In the data rows, 128 means zero.
Here are some points, one per row:
[113 157 128 137 144  84 151 130  76 109 130 166 122 116 116 111 135 110 125 142  62 128 204 143  96 105 114 149 109 150 132  88 125 200 118 136 185 104 138 119  96 106 148 112 117 107 102 174]
[ 98 107  41  95 122 111 129 114  95  88 124 122  98 103 132 127 110 146  74  81 146  51 105 100  81 100 133  81 116  75 127 132 249  90 112 106 104 139 113  67 110  88 139 151  80 119  79 147]
[200 109 180 115 209  92 110 140 111 144 154 110 159 150  89 131 130 133 101 105 141 130 116 168 182  67 128 147 177 100 148 130 175 172 174 185 116 142 117 154 107 151 132 152  75 115 110  94]
[177 133 128 120 123 178 109 168  99 102 100 100  95 134 149 155 212 150 192 100 139 123 140 111 156 114 164 182 167 162 162 136  73 120 163  93 129  98 137  90 145  92 126 146 100  82  46  96]
[113 130 167 118 128 152 104  99 161 125  83 111 138 140 144  79 165 117 123 119  94 150  99 170 119 167 160 105 184 120 183 111 148 124 104 116  89 179 123 111  78  62 127 107 133  89 175 122]
[132 117 185 163 114 144 132 114 172 139 170 184 125 121  90 136 195  99 148 103 107 110 192 122 148 134 202 103 146  66 111 154 132 123 149  49 146 131 116 110 173 161 162 161  94 200 134 146]
[119 156 152 105  96 123 187 148 128 147 119 128  92 199 146 156 113 143 119 129 163 131  94 182 114 126 163 100 131 118 121 177 140 204 109 151 154 158 191 135 151 132 129 103 120 151 114  80]
[ 92 176 122 113 103 140  90 179 145 132 144 124 130 102 104 143 166 122 133 143  40 101 129 162 122 120 104  83 153 128 172 128 179 109 130 147 128  80 119 159 162 171  84 141 166 101 115  99]
[109 161 142 131 158 132 166 148 111 170 130 197 111 144 133 102 136 164 134 169 194 141 163  77 100 129 127  77 131 152 182 139 144 135 144 148  89 140 147 157 138 137 146  88  84 126 133  58]
[126 152 134 156 170 144 187  97 118  92 176  88 109 131 174  86 215 116 111  89 146 131  69 143 130 138 145 159 133 147 179 110 111  97 111 140 122 101 122 146 173 164 139 100  97 198 135 200]
[108  73 118 163 131 136 139 106 171  99 119 136 112 151 101  91 153 142 170 174 110 124  83 102 180 126 106 129 112 113 115 156 176 160  88  83 118  91 111 107  91 183  89 104 170 113  93  90]
[128 130 165 106 143 114 137 131 168 133 134 130  94 135 203  98  84 107  55 170 117 124 144 101 129 130 107 183 122 110 128  69 104  92 139 121 180 137 121  69 167 166 177 151 133  78 123  86]
[125 116  90  67 168 130 100 140 128 134 134  88 105 141 107 142  99  70 144 175 120 128 124 155 155 237 135  86 100 123 123 141  76 139 173 164  92  99  99 125  82 153 241 112 118 142  71 156]
[ 81 109 118 187 123 146  88 152  87 107 122  94 113 161 147 122 116 146 130 204 106 154 143 152  86  77 105 185 136  53 109 136 100 119 160 185 112 150 126 117 153 145 146 147 111 151 147 134]
[149 142  89 140 177 157 133 189 205 140 163 153 113 168 120 109 166 119 122 141 135 126 112 119 173 108  96 116 155 195  62 119 110 108 110 185 147 180 132 132  90  87 119 192  81 130 118 139]
[152 255 152 129 107 124 115 110 109 133 117  84 122 110 112 116  65 164 122  97 111  93 121 112 191  95 109 108 111  80  87 133  44 101  81  93  95 103  65 109  54 118  81  97  77 166 139  80]
[112  85 101 150 150 112 185 119 185 124  79  69 117 130 135 114 108 124 140 157 111  65 143 102  80 112 150 163 141 113 123 108  91 126 177 143 179 130  86 173 121 113 144 139 132 136 166  80]
[177  93 176 136 114 121 103 108  97  86 146 108  78 114 134 149 128 195 119 114 131 134 137 128  97 132  89  63  91 196 116 155 127 103 109 112 124 114 107  97 112 129 180 182 141 162 209  88]
[114 106  82 161  96  96  98  91 118 138 131 188 112 184  71 162 112  86 125 113 129 110  92 123 156  70 228 165  97 157 173  67  97 110  99 164  92  88 129 117 148 123 123 125 154 140 144 114]
[152 115  76 151  33 108 114 169 107  84 135 129 156 120 142  86 130  85 112 121 144 165 163  91 140 164 125 126 144 105 156 121 125 158 120 155 190 148 123 161  87 139 140 115 110 134 148 128]
[119  88 144  93 153 122 137 169 145 146 158 127 121 127 193 138 157 101 177  88 107 124 121 145 132  91  99 132  77  96 165 133 115 123  91  80  73 192 133 130  90 120 134  88 134  96 166 127]
[124 134 140  96 108 102  87  80 155 163  80 109  98  99 160 129 198 113  74 160 155 106 150 155 178  92 111 155  99 156 169 182 142 130 128 139 117 167 115 131 115 101  95 108 162 144 120 174]
[141 161 121 171 151  76 145 184 125 158 194 132 123  95 110 103 122 166 110 171 142 130  89 134 128 187 160 199 106 104 147 144 153 111 146  80 128 150 143 158 116  55 137 172 200 149 117 122]
[113 147 147 114 150 182 141 153 140 138 144 143 164 162 187 182  90 151 124  95 127 180 123  60 129 136 174 149 118 128 111 176 182 166 148 137 113  99  52 135 104 120 124 149 195 141 146 185]
[104 125 105 117 185 130 122 109  89  99 140 109 136 170 111 152  87 159 168 148 153 105 131  97 206 148 135  85 118 128 182 141  92 139 122 114 196 194 131 123 208 111  77 158 133  66 189 164]
[154 102  91 119  97 157 111 149 157 154 155 129 223 121 141 130  77 209 134 187 118 103 132 182 145 103 145 157 173 196 117 149 152 134 104  70 150 105 119 131 167 130 178  72  64 135 132 144]
[108 107 105 185 145 108 144 153 118 123 119 135  61 148 100 135  64  63 117  94 163 143 168 149 107 145  84 159 207 152 126 166 115 119  92  90 149 121  93 146 121 129 135  97 146 116 129 155]
[108 116 131 135  94 118 152 115 132 121 147  71 134 157 100 111 114 168 109 101 135 155 228 145  94 155 153 146 109 124 121 106 119 144  91 135  95 146 131 181 121 163 128 162 125  73  82 141]
[102 162 115  63 111 143  99  82  95 146 129 120 138 104  63 120 153 165 150  89 130 118  89 111  88 120 100 159 161 171 109 137 124 147 111 125 142 162 149  76  95 201 163 163 169 157 177 123]
[125 112 168 127 140 207 101 133  95 132 106  97 176 127  94 105 115 101 127 103 146  84 124  92  95  86 102  95  88 146 121  79 151 135 121 100 118 160 140 145 161 101 150 103 178 193  69 113]
[108 121 150  80  87 174 176 101 130  75 147 104 174 103 101 140 111  66 118 134 146 148 120 108 143 102  59 127 137 125 136 143 148 115  92 123 103  91 159 118 172  51 157 169 146 166 128 103]
[144 164 122 170 134 127 102 139 138 137 111  96 140 120  97 200 175  89 109 142  71 120 118  78 129 151 122 138 111 131  85 150 192 105 117 121 113 133 169 128 157 156 123  74 116  78 153 112]
[104 152  93 105 112 114 165 118  96  84 118 141 156 147 134 121 118  88  97 166 132 178 104 170 126 109 128  91 115 168  72 111 101 132 255  54  94 171 112 131 132 152  60 131 134 103 144 125]
[126 136 107 149 143 125 102  54  88 149 112 173 169 152 165 105 132  91 133 116 133 142 135 158  86 150 132 142 102 118 101 162 117 101  93 126 192 121 106 196 116 138 150 160 119  86  81 100]
[108 135 121 154 142  92 178 114 148 156 114 126 161 110 155 205 106 134 179 138 142 189 144 149 138 154 110 117 141 153 165 113 150 105 126 153 157 181 149  73 120 138  87 141 112 199  84  91]
[255 170  97 108 112 131 164 102 154 105 114 161 114 115 117 105 105 150 194 183 108 119 122 132  77 114 123 103 159  84 126 136 135 108 118 151 106 171 113 109 190 154 120 118 176 107 118 185]
[141  84 144  74 126 158 140 154 138 102 106 193 152 140  91 102 110 138  91  84 115  99 146 145 102 222 117 189  68 117 137 146  99 113 163 167 114 106 128 102 124 118  51 108  82 150 158 107]
[136 143 178 148 121 148 136 126 146 152 113 128 160 156 158 141  93 121 122 131 152 114 117 102  93 106 128  90 123 145 193 160 121  99 173 128 139  78 244 118  46 152 102 146 144 117 131 199]
[115 108 137 144 106  71  85  99 106 146 154 168 139 174 180 135 114 111 141  96 111  53 130 122 127 201  74 164 159 148  76  98 111 168 165 157  65  98 141 130 165 115  58 129 122 167 110 137]
[133  57 131  68 126  95 131 126  95 179 107 132  94 104 112 145 134 172  77 154  80 219  87  71 116 121 109  86 165  93  87  92  70 110 103  96 152 105 130 179 124 109 105 101 106 139  90 175]
[110  83 124 151 158 109 109 143 106  93 145 148 138  59 149 102  99 100  99 102 109 121 133 111 142 105 251 109 133 154 119 147  59 117  75 184  89 117 170  88 160 135 101 139 156 123 137 100]
[136 120 110 165 116 254 173  96  93 176 140 178 117  63 154 161 120 156 109 120 128 113 152 167 202 159 125 128 139 112 104  76 148 154 155 160 131 104 152 153 108 120 143 107 176 107 159 131]
[ 93 133 144 145 117  77 141 136 153 136 126 119 181 151 135 123 211 150 145  95 165 122 120 161 137 111 101  92 128 109 111 118 117  84 139 167 125 115 111  98 121  85 150  60 186  82 137 139]
[135 100  99 127  91 118 118 126 145 255 105  79 100  77  97  89 104 119 133  95 129 210  78 125  97 118 109  90  95 106 115 115 106 171 147 118 143  78 100 122 175 106 117 146  77  95 134 157]
[114 138 127 152 130 124  69 100 185  60 157 150 109  81 121 148  89 133 135  95 150 170 143 129  89 127 118 155  99 114 143 115 116 159 150 138 164 145 134 178 118 130 138 102  99 103  92 139]
[134 113 170 106 141 131  98 162 141 107 142 102 115  96 124 157 163  99 159 201 189 113 138 138 107 137 154 118 108 117  82 112 179 127  78 106 145  80 103 113 115 143  64 122 130 112 158 117]
[117 154 148 104 113  80 112 140 110  97  24 139 119 105 119 118 115 165 187  83 131 120 105 116 169 113 106 131 122 159  88  98 175 112 124 122 108 116 167 168 141 162 193 166 140 168 174 140]
Along one direction, these points spread out more than along any other. Take the direction at right angles to it along which they spread out most. Then take the direction at right angles to both along which they spread out most. Go by this last direction. How far along it is each point below, from 0 to 99? The average is 50, and the first point in the table lies past the average. One standard deviation of the points above along it is 16.
[141  84 144  74 126 158 140 154 138 102 106 193 152 140  91 102 110 138  91  84 115  99 146 145 102 222 117 189  68 117 137 146  99 113 163 167 114 106 128 102 124 118  51 108  82 150 158 107] --> 84
[ 81 109 118 187 123 146  88 152  87 107 122  94 113 161 147 122 116 146 130 204 106 154 143 152  86  77 105 185 136  53 109 136 100 119 160 185 112 150 126 117 153 145 146 147 111 151 147 134] --> 50
[115 108 137 144 106  71  85  99 106 146 154 168 139 174 180 135 114 111 141  96 111  53 130 122 127 201  74 164 159 148  76  98 111 168 165 157  65  98 141 130 165 115  58 129 122 167 110 137] --> 87
[144 164 122 170 134 127 102 139 138 137 111  96 140 120  97 200 175  89 109 142  71 120 118  78 129 151 122 138 111 131  85 150 192 105 117 121 113 133 169 128 157 156 123  74 116  78 153 112] --> 42
[113 147 147 114 150 182 141 153 140 138 144 143 164 162 187 182  90 151 124  95 127 180 123  60 129 136 174 149 118 128 111 176 182 166 148 137 113  99  52 135 104 120 124 149 195 141 146 185] --> 42
[108 121 150  80  87 174 176 101 130  75 147 104 174 103 101 140 111  66 118 134 146 148 120 108 143 102  59 127 137 125 136 143 148 115  92 123 103  91 159 118 172  51 157 169 146 166 128 103] --> 58
[102 162 115  63 111 143  99  82  95 146 129 120 138 104  63 120 153 165 150  89 130 118  89 111  88 120 100 159 161 171 109 137 124 147 111 125 142 162 149  76  95 201 163 163 169 157 177 123] --> 60
[141 161 121 171 151  76 145 184 125 158 194 132 123  95 110 103 122 166 110 171 142 130  89 134 128 187 160 199 106 104 147 144 153 111 146  80 128 150 143 158 116  55 137 172 200 149 117 122] --> 37
[114 138 127 152 130 124  69 100 185  60 157 150 109  81 121 148  89 133 135  95 150 170 143 129  89 127 118 155  99 114 143 115 116 159 150 138 164 145 134 178 118 130 138 102  99 103  92 139] --> 52
[135 100  99 127  91 118 118 126 145 255 105  79 100  77  97  89 104 119 133  95 129 210  78 125  97 118 109  90  95 106 115 115 106 171 147 118 143  78 100 122 175 106 117 146  77  95 134 157] --> 41
[152 115  76 151  33 108 114 169 107  84 135 129 156 120 142  86 130  85 112 121 144 165 163  91 140 164 125 126 144 105 156 121 125 158 120 155 190 148 123 161  87 139 140 115 110 134 148 128] --> 52
[154 102  91 119  97 157 111 149 157 154 155 129 223 121 141 130  77 209 134 187 118 103 132 182 145 103 145 157 173 196 117 149 152 134 104  70 150 105 119 131 167 130 178  72  64 135 132 144] --> 27
